In the rows, zero is written as 128.
D: 3 groups of rows, each row roughly a mix of its group's hidden directions:
D (82 x 12):
[[128 155  94 175 133 158  64 136 111 152 135  94]
 [105 152 156 171  77  93 100 171 149 139 112 113]
 [193 121  87 151 173 101 138 164 130 126 105 135]
 [ 60 155 157 161 133  79 144 109 124 131 105 149]
 [ 97 101 151 111 169 124 135  80 115 133 150  65]
 [ 55 119 156 128  81 137  96 152 135 130 159 141]
 [143 108 134  85 151 176 158  66 113 128 156 136]
 [146  44 126 109 113 152 141 148 135 137 171 117]
 [189  92  71 118 125 109 126 144 129 166 106 110]
 [121 167 127 124 119  93 102  72 146  94 110 181]
 [117 110 163 159 193 140 106 154  88 138 158 105]
 [104  83 124 140 135 124 188 123  60 122 118 126]
 [152 128  47 170 135 120 134 150 156 133 158 132]
 [119 148 123  71 109 109 153  72 163 106 110 159]
 [157 146  90 138 106  83 115 136 130 150  71  82]
 [111 124  94 139 134 118  95  52 153 116 102 161]
 [166 119  92 142 116 169 182 115 106  94  96 101]
 [186 122  77 133 120 159 114 141 182 121 153 116]
 [138 115 161 128 158 144 162  67 108  96  88 158]
 [150 126 154  63  95 140 181 159 114 125 129 102]
 [138  90  70 125  83 155 152 130 156 157 106  98]
 [136  99 103  87  87 136 130  62 129 118  92 104]
 [152 103  56  94 146  92 135 142 119 131  87 120]
 [153 116 111 157 117 122 140  99 117 153  88 204]
 [142 140  95 127 132  60 139 158 135 116  66 115]
 [120 120 112 160 184 144  90 120 132 128 117 198]
 [107 151 179 177  98  97 119 177 154 118 128 139]
 [205 115  95 111 156 113 163 107 126 139  99 115]
 [102 177 123 129  96  76 151 104 179 124 148 111]
 [ 98  84 111 149 169 136 108  73 127 144 134  81]
 [142 147 180  93 140 127  67 107 154 142 124 167]
 [140 148 123 135 150 142 126 175 142 126 122 214]
 [134 154  88 117 141 130 104 174 144 119 175  70]
 [126 191  75 150 172  96 110 140 108 127 133 135]
 [139 150  90 185  69 104  90 123 141 124 111 129]
 [139 171 101 167 157  83 115 162 126 107  80 113]
 [123  74 123 110 134 150 123  76 102 134 117  66]
 [123  81  94 143 123 142 177 150 131 106 163  76]
 [112 172 181 149 147  88 126 154 113 119 173 101]
 [102 121 182  86 108 107 182 106 143 100 124 151]
 [ 97 127  99 186 117 113 178 122 171 102 131 104]
 [140  69 111  68 142 149 163 106 123 130 152 156]
 [168  72 147  96 112 163 105 132 173 136 161 130]
 [152 172 100 118 148 132  82 150 177 116 163  96]
 [173 136 154 186 167 130 138 168 143 114 149 159]
 [213 140 134 149 152 108 165 117 138 133 101 116]
 [136 154 131 125 152 136 136 173 146 124 126 214]
 [125 149 137 182 161 126 117 197 129 144 158 153]
 [ 93 138 114 150 146 111 137 143 180  99 173  76]
 [175 118  64 128  98 149 116 173 134 149 150 110]
 [110 200 128 124 137 100 100 135  78 146  95 142]
 [128 117 103 140 154 116 106 143 197 121 190 116]
 [145  68  65 102 116 124 110 159 126 162 133 130]
 [115 174 161 169 119  81 119 151 123 125 168  88]
 [137 153 191 101 139 121 154 180  95 118 157 113]
 [118 180 161  85 140 129  99 136  70 127 104 107]
 [112 171 104 128 105  91 131  90 184 115 120 171]
 [142 152 127 171 134 133 122 208 131 140 142 170]
 [ 98 117 134 160 146  90 148 100  98 148 107 194]
 [ 83 109 166 121  54 113 116 151 150 147 141 130]
 [190  84 117 111 163 168 132 100 145 103 144 144]
 [ 99 181 127 174 123  92  94 161 130 113  92 107]
 [127 109  72 150  95 127  98  69 151 129  93 128]
 [141  86  89  88  79 101 126 131 135 169 103 103]
 [ 63 183 141 156 121 111  95 143 123 101 109 115]
 [160  83 157  85  88 168 129 136  89 147 111 128]
 [148 157  78 162  91 141 136 145 183 116 124  93]
 [ 85 158  78 151 157 123  77 158 107 109 112 120]
 [126  74 152  98  82 146 117 164 148 148 163  97]
 [153 140 113  85 104 148  91 181  96 151 144  90]
 [115 165 156 116 188 108 115  93  87 116 106 161]
 [ 96 122 115 169 124 128 196 114 134  87 117  87]
 [138 104  96 109  68 110 106 129 133 179 106  88]
 [183 164  96 164 177 113 127 130 118 120  92 107]
 [130 149 102 164 140 125  95 132 152 121 112 210]
 [137 130 130 147 174 147  97 148 118 120 117 210]
 [106 165 132 151 110 111 153 110  77 136  64 153]
 [117 174 128 149 101  94 161 177 168 143 162 111]
 [129 120 140  70 100 132 190 139 136 138 138  76]
 [ 93 186 124 171 114 117  80 136 121 127 102  91]
 [ 77 112 114  93  72 148  96 104 119 159 135 100]
 [101 141 199 115 130 112 109  91 126 139  94 171]]
one row of each group, then the others: which group is each in?
[ 99  72 136 114  89 148 111 159 140 151 176 156] | C
[134 121  75 133 103 133 107  85 159 121  86 179] | G
[106 146  70 169 117 116 172 155 106 115 128  85] | L

[118 148 163  87 112  93 128  63 115  95 128  99] | G
[144  76 142 106 134 140 147 118  57 146 112 165] | L
[194 108 120 144 167 100 163 165 142 117 120 157] | C
[161 124 195 173 106 137 139 148 157 142 163 146] | C
[169  86 134  96 113 174 118 140  74 119  93 131] | G
[112 122 123  77 152 145 196 147 170 149 142 140] | G
[125 123  82 159  72 118 139 130 161 153 129  73] | G
[ 98 158  94 163 181 131  91 165 110  95 127 140] | C
[ 99 129  94 148 141 127 169 155 190 167 155 119] | G
